array([ 2.26, -2.60, -2.02, -0.32, -7.13, -3.28,  4.56, -2.19, -5.27,
        1.94,  0.29,  3.18,  1.63,  1.75, -0.99])
The entry just right of the largest entry -> -2.19
Which number is the entry just left of 0.29?
A: 1.94
The entry just right of -3.28: 4.56
Which number is the entry just right of the smallest entry?
A: -3.28
Which number is the entry just right of -0.32?
A: -7.13
The entry just left of -0.32 -> -2.02

Questions about the row below.
1) What is the entry at the centre?
2) What is the entry just right of the centre entry?
3) What is the first entry from the right?
4) What is the third largest entry?
5) What is the third entry from the left?
6) What is the first entry from the left?
7) What is the entry just left of 6.44?
8) What is the second entry?
[ 0.86 -1.58 -3.10  2.21  3.12 -4.91 -0.76  5.92 -3.32 -5.39  6.44]
1) -4.91
2) -0.76
3) 6.44
4) 3.12
5) -3.10
6) 0.86
7) -5.39
8) -1.58

Read these off the array that follows.
1) The 3rd largest entry?
2) The entry just left of 54?
3) The first entry in reading order?
4) The entry just left of the largest entry?
5) The second largest entry?
[[41, 25, 55, 37], [62, 49, 47, 26], [40, 39, 59, 54], [44, 47, 47, 56], [44, 53, 34, 62], [61, 55, 35, 39], [52, 39, 50, 74], [63, 41, 37, 44], [60, 53, 38, 34], [72, 53, 29, 77], [23, 59, 70, 39], [49, 61, 53, 81], [51, 56, 47, 46]]
1) 74
2) 59
3) 41
4) 53
5) 77

Questions about the array below.
1) Report the entry just right of 3.05.
2) Report the entry just left of -1.93.
3) Report the entry just right of -2.35.
4) Report the entry just left of the largest entry.
array([[-0.04, -0.09, -0.05, -0.06, -0.09,  0.00, -0.08, -0.02, -0.04,
         0.01,  0.00, -0.09,  0.00, -0.07, -0.02, -0.02],
       [-0.16,  2.85, -0.05,  0.95,  3.27, -2.53,  3.00, -0.99, -0.16,
        -3.26, -2.26,  3.25, -2.53,  1.31, -1.20, -0.70],
       [-0.31, -2.35, -0.51, -1.16, -2.59,  1.33, -2.34,  0.35, -0.31,
         1.78,  1.17, -2.53,  1.33, -1.39,  0.49,  0.17],
       [ 0.18, -0.11, -2.38, -1.90,  0.89,  1.27,  2.36,  2.42,  0.18,
         0.30,  1.53,  1.91,  1.27, -1.67,  2.30,  2.55],
       [-0.28, -0.20,  0.10,  0.04, -0.34, -0.46, -0.56, -0.61, -0.28,
        -0.33, -0.50, -0.49, -0.46,  0.01, -0.60, -0.63],
       [-0.32,  1.73,  0.05,  0.67,  1.90, -2.04,  1.55, -1.13, -0.32,
        -2.42, -1.89,  1.76, -2.04,  0.88, -1.26, -0.96],
       [-0.08, -1.72, -6.19, -5.37,  0.53,  3.27,  4.10,  5.51, -0.08,
         1.20,  3.80,  2.97,  3.27, -4.94,  5.30,  5.74],
       [-0.36,  4.06,  0.21,  1.60,  4.52, -3.99,  3.88, -1.93, -0.36,
        -4.90, -3.64,  4.31, -3.99,  2.09, -2.22, -1.54],
       [ 0.10, -0.36, -0.28, -0.35, -0.28,  0.58, -0.03,  0.53,  0.10,
         0.54,  0.58, -0.13,  0.58, -0.37,  0.54,  0.51],
       [-0.18,  1.23,  3.05,  2.80,  0.12, -2.37, -1.81, -3.27, -0.18,
        -1.41, -2.60, -1.17, -2.37,  2.64, -3.19, -3.34],
       [-0.22,  0.57,  1.44,  1.34,  0.02, -1.40, -0.98, -1.83, -0.22,
        -0.93, -1.52, -0.64, -1.40,  1.26, -1.79, -1.85]])
1) 2.80
2) 3.88
3) -0.51
4) 5.30

a = 124.0	51.8	-109.9	-56.3	-135.4	-135.2	30.6	-28.0	-31.7	-64.3	-5.9	-101.9	-72.6	-51.5
The entry just right of 124.0 is 51.8
The entry just right of -5.9 -> -101.9
Which number is the entry just left of -56.3? -109.9

W =
[-1.93  3.06 -1.39 -3.01 -1.62  2.55 -5.30  2.43  3.64  6.37  0.41 -2.30
  3.84  0.64  0.07  3.21]
The entry just left of the largest entry -> 3.64
The entry just right of 0.64? 0.07
The smallest entry: -5.30
The entry just right of 0.07? 3.21
The entry just right of 0.41? -2.30
The maximum is 6.37

[ 0.58  1.19 -2.34 -1.64 -2.28 -0.79  1.19  0.59 -0.96  1.45 -1.32 -1.86
 -1.89 -0.99 -2.28]
The centre entry is 0.59
Report the median entry.
Answer: -0.99
The second entry from the left is 1.19
Report the fifth-last entry.
Answer: -1.32
The fifth entry -> -2.28
The 1st entry: 0.58
The third entry from the left -> -2.34
Report the entry just right of -2.34.
Answer: -1.64
Report the 3rd entry from the right.
Answer: -1.89
Report the 1st entry from the right.
Answer: -2.28
